Each row has a name. Each question is about the rows just above it.

basov: [-60   9  -2 -43 -11 -21  18  -7 -16 -23  -2  -6  -5   4 -10  39 -20 -32
 -16  -3  -9   7  35 -71  19   2  -4  -8  46  20  79  46  14  19  -6   1
   8  13   7   4 -24   2   3  -7  80  -6  -6 -46  15 -19 -21   8   8  11
 -16]
kup: [  5 -24 -81  82   3  -6  -4   3   9  21  -8  67   4  12  -4 -21  25  21
   4 -30   8  -5  14  28  29 -14  10  -1  -1 -11  79 -21  21  37 -34  25
 -10  18   1 -10 -71 -18   2 -17  34  45  -3   1  -4 -12  42  11   0 -19
 -16]
gonim: [ 21  25   8 -73  31 -14 -16  -3  -2 -17   1  -6  15   0   2  50 -13  -5
 -17  27   2   0  15  96 -24 -16 -49   3 -34   6  13  12 -13  10  48  31
  17  -3 -43  -5  29 -20   4 -38 -30  25 -27 -24   2 -29  -4 -43   7   3
  23]
Gulo: [  13   -2 -105   62    1    8  -12  -15   14   -1   15   56   67    5
   -1   -7   -7  -43   -3  -18   19    0   35  -71   20    2   -4   -6
  -38  -13  -11   -7   11  -24   64  -29    8   42  -20   -4   45   -7
   -1  -15   29   45   -3    2   -4  -52  -42   14  -16  -19  -15]
kuz: [ 18 -33 -22  31  10  28   8  12   6  20   9   9  15  17  18  15 -19 -40
 -12  13 -23   2  38  10  32 -26  32 -14 -12   3  79 -22   0   3   8  26
  -4  -7  -7  21 -23 -11  -4  15  25  10   2  -8  10  32   0  -4  75  19
 -14]
After [-71  20], its row goes on with | [  2  -4  -6 -38 -13 -11  -7  11 -24  64 -29   8  42 -20  -4  45  -7  -1
 -15  29  45  -3   2  -4 -52 -42  14 -16 -19 -15]
Go on from [45 -3  2] to the end of its row. | [ -4 -52 -42  14 -16 -19 -15]
After [ 35 -71  20   2  -4], its row goes on with | [ -6 -38 -13 -11  -7  11 -24  64 -29   8  42 -20  -4  45  -7  -1 -15  29
  45  -3   2  -4 -52 -42  14 -16 -19 -15]
After [ 79 -22], its row goes on with | [  0   3   8  26  -4  -7  -7  21 -23 -11  -4  15  25  10   2  -8  10  32
   0  -4  75  19 -14]
The rest of the row after [-22  31  10]: | [ 28   8  12   6  20   9   9  15  17  18  15 -19 -40 -12  13 -23   2  38
  10  32 -26  32 -14 -12   3  79 -22   0   3   8  26  -4  -7  -7  21 -23
 -11  -4  15  25  10   2  -8  10  32   0  -4  75  19 -14]

poko: [-36 -67 -28  89  13  -8  64]
lup: [-35 -67 -32  99  14  -4  69]
Vib: [-35 -67 -31  94  13  -5  67]
mezu: [-38 -69 -25  79  13 -10  59]
kezep: [-38 -67 -27  86  13  -8  62]
tedon: [-36 -67 -29  91  13  -7  64]
per: [-38 -67 -32  93  14  -4  60]
Rotu: [-39 -69 -24  79  13 -11  58]
zafal: [-35 -67 -32  92  14  -4  69]
pumav: [-36 -67 -28  96  14  -4  68]
Go on from [ 79  13 -11] to the end of its row. | [58]
After [-67 -32  99  14], its row goes on with | [-4 69]
Go on from [-28  89] to the end of its row. | [13 -8 64]
Go on from [-67 -32  92  14  -4] to the end of its row. | [69]
The rest of the row after [-67 -28  96  14]: | [-4 68]

paku: [ 39  21   9  18  39 -57   4 -33  -7  25 -35  18 -18 -98 -98 -10  13 -26
 -71  25 -19  29 -64 -46 -30  22 -32  -2   8 -30  34 -29 -16   0 -22  -8
  49  40 -40   1  24  11 -29  38 -14 -27 -78 -21   3  18  15 -53  56 -27]
Vani: [  40   12   23   26   46  -53   18  -20  -21   39  -28   26  -17 -109
  -72   -9   37  -30  -72   49    9   27  -41  -30  -36   27  -31    1
    1  -37   49  -30  -16    0  -11  -15   52   23  -43   -3    4   25
  -28    7    2  -22  -86  -18   -1   24   15  -58   49  -44]
zike: [  44   21   15   34   59  -52   -1  -39   -8   68  -51   -6    3 -103
  -96   18   17  -11  -70    4  -21   44  -71  -20  -36   27  -31    1
    0  -43   31  -35  -13  -14  -16  -20   52   56  -49   -8   17   -1
  -17   11  -11  -10  -86    1    5   28   32  -51   62  -49]
geri: [  64    3   19   16   60  -61    1  -38  -21   37  -28   26  -17 -109
  -71   10   24  -10  -74   40  -17   11  -59  -47  -11    7  -38   -8
  -29  -20   59  -53  -29    2  -23  -16   35   23  -48   -8    5   28
  -30   37  -10  -10  -86  -18   24   17   37  -81   55  -49]
The rest of the row after [-29 -16   0]: | [-22  -8  49  40 -40   1  24  11 -29  38 -14 -27 -78 -21   3  18  15 -53
  56 -27]
After [ 23 -48], its row goes on with | [ -8   5  28 -30  37 -10 -10 -86 -18  24  17  37 -81  55 -49]
Go on from [-11 -10 -86] to the end of its row. | [  1   5  28  32 -51  62 -49]
Go on from [  26  -17 -109  -71] to the end of its row. | [ 10  24 -10 -74  40 -17  11 -59 -47 -11   7 -38  -8 -29 -20  59 -53 -29
   2 -23 -16  35  23 -48  -8   5  28 -30  37 -10 -10 -86 -18  24  17  37
 -81  55 -49]
After [-36  27 -31   1   1], its row goes on with | [-37  49 -30 -16   0 -11 -15  52  23 -43  -3   4  25 -28   7   2 -22 -86
 -18  -1  24  15 -58  49 -44]
After [-48  -8], its row goes on with | [  5  28 -30  37 -10 -10 -86 -18  24  17  37 -81  55 -49]

nogo: [ 11  -6  18   1  -7   0  -1 -26  -5  24   9  -4   0 -14   1   5  -9]
Zepa: [ -13 -116   -1  118    5    3 -112   96  -10   -6  -24   -4   20    4
  -11   -5  120]
lifak: [ -7  -5 -22 -22  -7   0   0 -26  -5 -20 -10  -3  -7   3  -2 -19 -30]
sikek: [ 11  -6  18   1 -10   0  -3 -26  -4  24   9  -4   0 -14   1   5  -9]
pum: [-21 -58   1  80   6   4 -60 -26  -5  17 -16  -2   0  -2  -5 -29  77]
Go on from [ 18   1 -10] to the end of its row. | [  0  -3 -26  -4  24   9  -4   0 -14   1   5  -9]
After [ -7   0   0 -26  -5], its row goes on with | [-20 -10  -3  -7   3  -2 -19 -30]
After [  1  80   6   4 -60], its row goes on with | [-26  -5  17 -16  -2   0  -2  -5 -29  77]
After [-26  -5  24   9  -4], its row goes on with | [  0 -14   1   5  -9]
Go on from [-26  -4] to the end of its row. | [ 24   9  -4   0 -14   1   5  -9]

nolu: [  0   6 -23 -34 -24  -6  38 -37   8 -23 -16  20  24   8 -37  22 -12  16
 -40  51  23  -4  27  14  -1  30  38   3  13  17 -16  36 -14 -23  60   9
 -18   8]
putup: [  7 -13 -14  13   2  -1  41  -9  26 -23  33  30  23  10 -15  -6  11  30
 -22  18  -3  11  26  21  19  26  46 -15 -12   5  -2  23  12  -1  20   7
 -27   0]
Kolet: [  8  -2 -18 -77 -16 -22  50 -65   4 -65 -13  42 -13  18 -52  77 -25   7
 -41  53  45  20  -5  14 -14  10  18   7  30  47  -7  47 -46 -37  48  32
 -32  29]
bezi: [  2 -10   9   0 -14  -7  13   3  -4  -9   4   4   6  11  -5 -15 -11   8
 -11  -1   0 -12  19   1  20   0  22 -12   9   4   0  19   8   9  13   4
 -13  -5]
Voget: [  9  -6 -31 -23   1 -20  41 -27  10 -36   9  29  10  15 -36  21  -3  21
 -30  44  40   5  26  10   2  18  29  -6  14  29  -8  21  -4 -23  52  17
 -18  11]
futu: [ -5   3 -24 -61 -14   1  49 -49   0 -38 -27  37   4  12 -53  57 -21  11
 -38  58  41   5   0  19 -13  28  28  10  10  23 -11  42 -34 -34  49   9
 -25  10]
Nefun: [ 13 -10 -23 -20  19 -15  39 -23   5 -29  22  31  13  11 -33  12 -11   8
 -12  28   7  -2  17  12   4  22  24  -2   5  12   1  13  -8 -11  43   3
 -19   5]
nuko: [  4  -4 -11  14 -13  -1  29   3  15 -10  10  10  10  10  -5 -13   3  41
 -26  15   6   8  36  14  29  16  39 -20   1   6 -11  28  14  -1  18   6
 -11  -5]
dotog: [   8   16  -13 -127  -26  -15   77  -81   11  -43    0   29   -8    7
  -35  102    3  -14  -34   63   66   25  -14  -14  -26   -3   28  -19
   42   56  -24   57  -48  -20   38   40  -36   41]
tezin: [  9   4 -12 -96 -20 -17  63 -71   2 -48  -7  37 -11  13 -41  78  -4 -10
 -30  56  53  15 -18  -2 -21  -1  18  -9  31  47 -16  45 -38 -23  40  36
 -37  29]
The rest of the row after [23 12]: | [ -1  20   7 -27   0]
Go on from [41  5] to the end of its row. | [  0  19 -13  28  28  10  10  23 -11  42 -34 -34  49   9 -25  10]

Vafod: [12 11 10 -4]
tege: [  1   3 -41 -51]
lugir: [  3 -12  20  37]
koman: [-17 -10   1 111]
zedo: [-10   1   8  10]
Selov: [-17   1   1  20]
Go on from [12 11] to the end of its row. | [10 -4]
After [-17   1], its row goes on with | [ 1 20]

lusu: [ -2 -31 -24  11]
Gazov: [ 26  22 -40 -26]
Vop: [-39 -30 -24  10]
mav: [ -9 -16   4 -46]
niru: [-39 -30 -24  11]
tosu: [ 4 17 -5 31]
gep: [-28 -21 -37  65]
tidu: [ 26  23  37 -28]
Go on from [26 22] to the end of its row. | [-40 -26]
Go on from [-31 -24] to the end of its row. | [11]
After [ 22 -40], its row goes on with | [-26]
Go on from [26 23] to the end of its row. | [ 37 -28]
The rest of the row after [ -2 -31 -24]: | [11]

pir: [-22  66   4 -96]
dud: [ 22 -51  -6 -43]
Fupe: [  6 -50  -5  36]
zogo: [-22 -51  -5 -96]
Go on from [-22  66] to the end of its row. | [  4 -96]
The rest of the row after [ 22 -51]: | [ -6 -43]
Go on from [-22 -51  -5] to the end of its row. | [-96]
The rest of the row after [66  4]: | [-96]
The rest of the row after [ 22 -51  -6]: | [-43]
The rest of the row after [-50  -5]: | [36]
The rest of the row after [-51  -5]: | [-96]

fazu: [-36  20  22 -47  57 -36  81 -45 -65 116  39 -12  18  70  93 -86 -17  21
 -38   7 -35 -37  26 -83]
bimon: [-42 -24 -30  33  34  76  -4 -13 -36   2  22 -91 -44 -12  -1 -88 -67 -17
 -11 -57 -15  -1 -46 -64]
tegev: [-34  50   0  26  -7   8   7  -8 -15   6  79 -19   4  -7   0  -3   4  86
   2  71   4  -8 -13  -8]
vagup: [-42 -24 -30  33  34  76  -4 -13 -36   2  22 -91 -44 -12  -1 -88 -13  25
 -18 -34  -6   9 -31  11]
kosor: [ 40  -2  13 -27  25  29 -12  -4  -2 -18  30 -81 -20 -28  -7  27  16  28
  24 -23  18 -10  -4  45]
likol: [ -6  48 -14  20  20  30   8   1 -26   4  77 -65 -38 -16   8  23  18  42
  28  29  25 -14  -2  19]
mal: [ 28   9  10 -62  36  -5  53 -32 -42  70  28 -46  18  37  59 -18  -1   2
 -20 -35  -2 -20  15 -28]
Go on from [  9  10 -62  36] to the end of its row. | [ -5  53 -32 -42  70  28 -46  18  37  59 -18  -1   2 -20 -35  -2 -20  15
 -28]
After [23 18 42], its row goes on with | [ 28  29  25 -14  -2  19]

riron: [ 15  -3 -10  42  28 -23   8 -32  14  35  47  44  54  -8  17   9  -2   2
 -13 -21   1 -46  15  21 -10  15 -26 -45  -5  28   6  -7   4 -19 -22  26
 -27  26 -32 -10 -16  21  59 -15  31  -9  16  30  11  12  10 -55  49  -4
  19]
zerar: [  57   37   -6   65   34  -29   24   -3    9   53   69   26   55  -13
   15  -18  -41    0  -24  -16    4  -56   41   28  -15   -6    6  -46
  -14   54   23   34   29  -44  -40   12  -39   -4  -91  -19   -5   23
   71   -8   58  -57   46   41   31   -3  -19 -102   35  -50   56]
Tezor: [  9   7  16 -12 -10  20  13  -2 -15  -1 -10 -18  -8  -4  26 -29  -8   4
  24  23   2  16   1  -7  12 -23   5  20   2  -4  -7  26  21 -14   6 -23
   2  -3 -10  -5   0   3 -21  -1 -25 -25  -7  -8 -10  12   9  -9 -21  -6
  -2]
fen: [ 11   0 -26  50  29 -45  -6 -15  27  32  50  49  54  -7  27 -29  -1  -5
 -42 -41  -1 -59  17  25 -25  33 -22 -59 -11  31  17 -25 -14  -4 -31  44
 -23  19 -27  -4  -5  22  71  -8  58  13  27  33  26   5  21 -44  71  -6
  28]
kes: [  57   37   -6   65   12  -29   24   -3    9   53   69   26   55  -13
   15  -18  -41    0  -24  -16    4  -56   41   28  -15   -6    6  -46
  -14   54   23   34   29  -44  -40   12  -39   -4  -91  -19   27   61
   56    0   64  -57   46   41   31   12  -19 -102   71  -50   56]
Go on from [12 10] to the end of its row. | [-55  49  -4  19]
Go on from [14 35] to the end of its row. | [ 47  44  54  -8  17   9  -2   2 -13 -21   1 -46  15  21 -10  15 -26 -45
  -5  28   6  -7   4 -19 -22  26 -27  26 -32 -10 -16  21  59 -15  31  -9
  16  30  11  12  10 -55  49  -4  19]
Go on from [ 27 -29] to the end of its row. | [ -1  -5 -42 -41  -1 -59  17  25 -25  33 -22 -59 -11  31  17 -25 -14  -4
 -31  44 -23  19 -27  -4  -5  22  71  -8  58  13  27  33  26   5  21 -44
  71  -6  28]
Go on from [-5 22 71 -8 58] to the end of its row. | [ 13  27  33  26   5  21 -44  71  -6  28]
The rest of the row after [ 71 -50]: | [56]

pef: [ -3  -8  26   3   6  -9  13  11 -24 -11  10  51  -2  47  -4  13 -26  -8
 -10  15  12   7]
Bovo: [ 27   8  40   3   6  -9  13  11 -24 -93   4 -35 -14 -24  -4  17  -8  -8
 -10  15  20   7]
fov: [-34   8  40   3   6  -9  11  11 -24  -9   4   1 -14 -14  -4  12 -26  -8
 -18  15  20   2]
Zez: [ 27   8  40   3   6  -9  13  11 -24 -69   4 -35 -14 -24  -4  17 -26  -8
 -10  15  20   7]
Tude: [ 10   8  40   3   6 -14  13  11 -24 -47   4  -4 -14  37  -4  17 -26  -8
 -10  15  17   7]
sekol: [ 27   8  40   3   6  -7  13  11 -24 -11   4 -35 -14 -59  -4  17  -7  -8
 -10  15  20   7]
Gopa: [ 32   8  35   3   6   5  13  11  20 -11   4 -35 -14 -24  -4  17  13  -8
   6  15  20  21]
liba: [-13   8  40   3   6  -9  12  11 -24  14   4 -35 -14 -24  -1  -7 -26  -8
 -26  15  20 -26]
subut: [  27    8   40    3    6   -9   13   11  -24 -117    4  -35  -14  -24
   -4   17  -26   -8  -10   15   20    7]
The rest of the row after [-4 17 -7 -8]: | [-10  15  20   7]
Go on from [-24  14] to the end of its row. | [  4 -35 -14 -24  -1  -7 -26  -8 -26  15  20 -26]

zopi: [-59  -6 -94   6 -77 -87]
vugur: [-59  -6 -95   6 -77 -87]
mok: [-59  -7 -94   6 -76 -87]
The rest of the row after [ -6 -94]: | [  6 -77 -87]
The rest of the row after [ -7 -94]: | [  6 -76 -87]
After [-59  -6 -94   6 -77], its row goes on with | [-87]
After [-59  -6 -95   6 -77], its row goes on with | [-87]
After [ -6 -94   6], its row goes on with | [-77 -87]

dete: [ 37  63  75 -53]
teza: [-72  46  58  75]
Rovo: [-89  68 -44 -32]
faka: [ 70   8  -1 119]
gona: [-15  68 -44  56]
Naz: [-6 24 49 -8]
fibet: [111  34 119   6]
Sasos: [84 46 57 41]
gefo: [-15  68 -45  40]
Go on from [111  34] to the end of its row. | [119   6]
After [-15  68 -45], its row goes on with | [40]
The rest of the row after [46 57]: | [41]
The rest of the row after [24 49]: | [-8]

Pafim: [-18  -2 -27  37   5 -24  37]
soduz: [-26 -20 -21  53 -33  -6   8]
tar: [-36 -27   7   1  20 -24  25]
Rik: [-34 -28   7   1  20 -24  38]
tefef: [-36 -19 -15  31   3 -25  25]
After [-36 -19 -15  31   3], its row goes on with | [-25  25]
Go on from [-28   7   1  20] to the end of its row. | [-24  38]
The rest of the row after [ -2 -27  37   5 -24]: | [37]
Go on from [31  3] to the end of its row. | [-25  25]

